500 stands for zero in the data rows.
Some points, each followed by its number:
Array([382, 517, 539, 570, 658,  58, 376, 280, 463, 348, 209, 704, 569, 396,
       407, 534, 800, 483, 632, 518, 574, 335, 297, 524, 317, 289, 741, 482]) 0
Array([613, 416, 474, 366, 482, 810, 382, 565, 511, 451, 672, 414, 275, 557,
       650, 523, 225, 448, 337, 456, 494, 560, 560, 549, 609, 714, 352, 417]) 1
Array([479, 471, 408, 497, 562, 330, 999, 526, 583, 616, 453, 274, 474, 783,
       692, 491, 463, 472, 552, 391, 237, 271, 743, 489, 925, 302, 511, 733]) 2
Array([504, 573, 510, 622, 254, 955, 482, 754, 465, 682, 784, 442, 696, 393,
       350, 403, 315, 630, 438, 602, 576, 771, 539, 405, 353, 707, 365, 470]) 3
Array([431, 568, 438, 625, 388, 528, 954, 658, 512, 694, 573, 319, 675, 636,
       502, 401, 458, 574, 580, 488, 341, 517, 692, 412, 698, 384, 482, 703]) 4
Array([485, 452, 452, 429, 651, 183, 760, 381, 547, 435, 326, 441, 357, 674,
       663, 545, 584, 424, 545, 393, 353, 263, 581, 549, 754, 333, 579, 608]) 5
Array([398, 655, 479, 751, 223, 715, 783, 769, 455, 761, 694, 403, 902, 442,
       298, 341, 452, 667, 587, 608, 489, 682, 612, 339, 412, 505, 449, 585]) 6
Array([567, 467, 458, 465, 453, 684, 674, 608, 540, 589, 635, 339, 424, 630,
       612, 487, 313, 490, 432, 448, 379, 499, 667, 495, 726, 573, 397, 558]) 7
Array([399, 569, 425, 644, 432, 400, 999, 643, 562, 697, 500, 316, 717, 668,
       520, 403, 523, 565, 621, 469, 303, 377, 700, 410, 769, 296, 528, 749]) 8
Array([274, 700, 539, 799, 318, 354, 555, 553, 398, 599, 400, 659, 994, 267,
       146, 372, 797, 667, 658, 669, 626, 618, 324, 360, 112, 333, 648, 547]) 9
Array([593, 525, 493, 535, 268, 999, 488, 764, 498, 673, 839, 372, 547, 473,
       462, 436, 195, 569, 376, 550, 528, 749, 614, 439, 485, 774, 298, 459]) 10
Array([345, 579, 526, 617, 540, 120, 506, 373, 452, 443, 272, 666, 705, 394,
       350, 479, 811, 539, 698, 559, 555, 424, 342, 470, 314, 278, 682, 539]) 11
Array([462, 467, 444, 477, 626, 207, 827, 421, 545, 489, 354, 399, 451, 694,
       645, 513, 577, 453, 569, 386, 322, 265, 624, 548, 784, 285, 574, 659]) 12
Array([520, 448, 453, 440, 581, 380, 700, 467, 548, 501, 450, 387, 390, 673,
       656, 522, 470, 448, 500, 408, 386, 341, 630, 516, 761, 406, 505, 599]) 13
Array([431, 634, 468, 721, 220, 817, 813, 793, 471, 786, 735, 356, 850, 485,
       347, 346, 384, 654, 553, 586, 459, 679, 636, 345, 482, 539, 377, 629]) 14
Array([621, 376, 613, 254, 664, 568,   0, 261, 478, 151, 444, 799, 126, 264,
       501, 671, 514, 374, 328, 526, 786, 607, 181, 660, 153, 761, 498, 126]) 15
Array([554, 390, 494, 332, 715, 248, 429, 308, 544, 334, 333, 525, 227, 602,
       678, 605, 522, 378, 465, 398, 447, 309, 489, 606, 649, 434, 559, 475]) 16
Array([413, 628, 592, 692, 279, 730, 129, 602, 388, 547, 602, 728, 837, 133,
       143, 419, 601, 640, 548, 713, 782, 832, 251, 405,   0, 646, 511, 342]) 17
Array([532, 415, 419, 442, 640, 304, 884, 452, 596, 558, 458, 304, 324, 756,
       759, 533, 446, 441, 454, 347, 256, 240, 723, 544, 940, 343, 504, 670]) 18
Array([504, 546, 623, 515, 435, 656,   0, 441, 408, 365, 514, 819, 557, 119,
       232, 529, 598, 531, 457, 664, 849, 779, 145, 513,   0, 720, 516, 202]) 19
Array([606, 446, 608, 357, 545, 665,   0, 357, 444, 260, 508, 815, 296, 202,
       375, 612, 514, 448, 357, 607, 840, 724, 135, 599,  21, 797, 468, 127]) 20
Array([590, 490, 505, 448, 433, 744, 387, 587, 510, 530, 659, 454, 412, 492,
       556, 507, 321, 495, 417, 504, 529, 611, 554, 510, 504, 678, 385, 430]) 21
Which point above is nearest to each new point? Its number follows each.
Array([428, 449, 492, 418, 780,   0, 407, 181, 504, 268, 126, 670, 381, 509,
       557, 596, 821, 402, 575, 441, 501, 238, 343, 590, 489, 242, 713, 540]) 0
Array([468, 502, 464, 514, 517, 393, 728, 504, 521, 540, 459, 420, 525, 605,
       557, 483, 519, 492, 544, 458, 395, 400, 560, 487, 655, 380, 524, 637]) 13
Array([325, 644, 473, 772, 289, 543, 864, 695, 454, 730, 584, 430, 938, 465,
       299, 344, 576, 663, 657, 594, 457, 584, 566, 357, 434, 372, 531, 637]) 6
Array([699, 395, 490, 334, 451, 939, 356, 614, 549, 520, 758, 371, 222, 574,
       661, 548, 160, 441, 281, 447, 489, 628, 626, 556, 644, 802, 288, 393]) 1
Array([586, 444, 450, 432, 482, 668, 693, 568, 553, 575, 627, 318, 372, 669,
       659, 491, 294, 469, 417, 423, 369, 466, 693, 474, 782, 564, 391, 565]) 7
Array([689, 328, 597, 186, 730, 495,   0, 222, 506, 147, 406, 759,  11, 343,
       599, 703, 482, 328, 321, 472, 732, 532, 232, 695, 266, 748, 485, 139]) 15
Array([347, 671, 477, 767, 294, 562, 786, 696, 438, 725, 606, 439, 931, 452,
       293, 347, 570, 659, 649, 607, 471, 598, 556, 346, 416, 390, 526, 660]) 6
Array([471, 477, 550, 427, 674, 177, 218, 265, 467, 295, 253, 703, 399, 402,
       479, 583, 722, 435, 538, 481, 603, 406, 316, 575, 337, 412, 635, 397]) 0
Array([581, 477, 517, 477, 404, 792, 651, 634, 535, 618, 699, 348, 430, 609,
       590, 473, 263, 508, 411, 466, 396, 558, 675, 482, 682, 625, 361, 541]) 7
Array([686, 349, 498, 261, 612, 629, 291, 445, 560, 408, 584, 447, 104, 553,
       723, 611, 287, 374, 310, 402, 483, 475, 557, 617, 668, 693, 381, 379]) 1
Array([695, 345, 499, 219, 612, 683, 280, 450, 561, 388, 588, 444,  93, 606,
       727, 613, 264, 380, 300, 402, 485, 478, 561, 619, 670, 724, 372, 372]) 1
Array([606, 389, 517, 291, 694, 384, 254, 319, 538, 308, 398, 559, 163, 545,
       675, 625, 507, 369, 401, 430, 515, 391, 448, 625, 573, 548, 505, 386]) 16
Array([547, 483, 452, 491, 392, 628, 731, 607, 538, 609, 638, 328, 502, 638,
       600, 473, 339, 503, 455, 456, 378, 491, 680, 480, 715, 538, 408, 572]) 7
Array([313, 664, 544, 740, 381, 368, 478, 522, 410, 570, 415, 677, 924, 277,
       191, 403, 766, 634, 679, 655, 634, 601, 317, 392, 139, 372, 650, 521]) 9
Array([718, 342, 469, 258, 557, 794, 429, 535, 581, 466, 675, 338,  96, 674,
       776, 589, 161, 383, 277, 379, 414, 487, 681, 599, 799, 731, 291, 428]) 1
Array([505, 584, 524, 617, 267, 930, 412, 708, 451, 643, 737, 494, 693, 387,
       342, 417, 357, 608, 464, 612, 607, 764, 485, 416, 295, 691, 391, 444]) 3
Array([472, 557, 508, 585, 427, 545, 524, 552, 474, 549, 524, 520, 641, 440,
       404, 436, 542, 554, 513, 550, 532, 562, 474, 454, 405, 490, 511, 515]) 21
Array([411, 460, 517, 435, 777,   0, 373, 177, 498, 269, 112, 660, 417, 497,
       546, 590, 847, 410, 621, 450, 506, 237, 314, 583, 469, 223, 727, 501]) 0
Array([465, 581, 522, 615, 343, 658, 450, 622, 457, 592, 616, 529, 691, 376,
       342, 434, 480, 575, 517, 592, 574, 669, 456, 431, 302, 580, 466, 474]) 3
Array([642, 394, 482, 336, 552, 670, 430, 498, 548, 452, 581, 425, 225, 565,
       670, 555, 301, 418, 354, 433, 468, 494, 579, 536, 655, 654, 391, 430]) 1
Array([510, 405, 518, 333, 761, 101, 332, 223, 528, 273, 230, 651, 261, 532,
       619, 618, 662, 377, 512, 422, 527, 289, 387, 615, 559, 370, 627, 444]) 16
Array([743, 365, 570, 186, 708, 548,   0, 276, 526, 181, 455, 669,   3, 422,
       652, 688, 411, 330, 288, 444, 661, 511, 323, 684, 399, 745, 449, 197]) 15
Array([297, 675, 516, 770, 361, 361, 653, 566, 390, 617, 432, 591, 950, 346,
       218, 377, 745, 648, 702, 630, 562, 572, 377, 369, 244, 313, 626, 598]) 9
Array([509, 359, 499, 373, 724, 156, 439, 282, 531, 330, 279, 560, 296, 577,
       634, 593, 631, 394, 514, 414, 457, 291, 454, 578, 607, 367, 610, 493]) 16
Array([267, 687, 438, 797, 336, 374, 772, 578, 441, 665, 453, 538, 986, 413,
       245, 354, 725, 662, 717, 622, 516, 559, 455, 386, 308, 297, 622, 651]) 9
Array([681, 360, 469, 314, 519, 798, 327, 535, 543, 461, 666, 416, 189, 539,
       673, 579, 215, 417, 306, 434, 493, 554, 583, 578, 636, 741, 341, 389]) 1
Array([406, 511, 513, 482, 701,   7, 482, 265, 496, 341, 189, 638, 442, 497,
       507, 554, 795, 446, 631, 457, 496, 271, 373, 548, 471, 253, 691, 548]) 0
Array([695, 331, 593, 190, 703, 543,   0, 256, 508, 172, 447, 735,  15, 350,
       601, 695, 442, 373, 266, 474, 726, 555, 252, 696, 289, 774, 459, 142]) 15
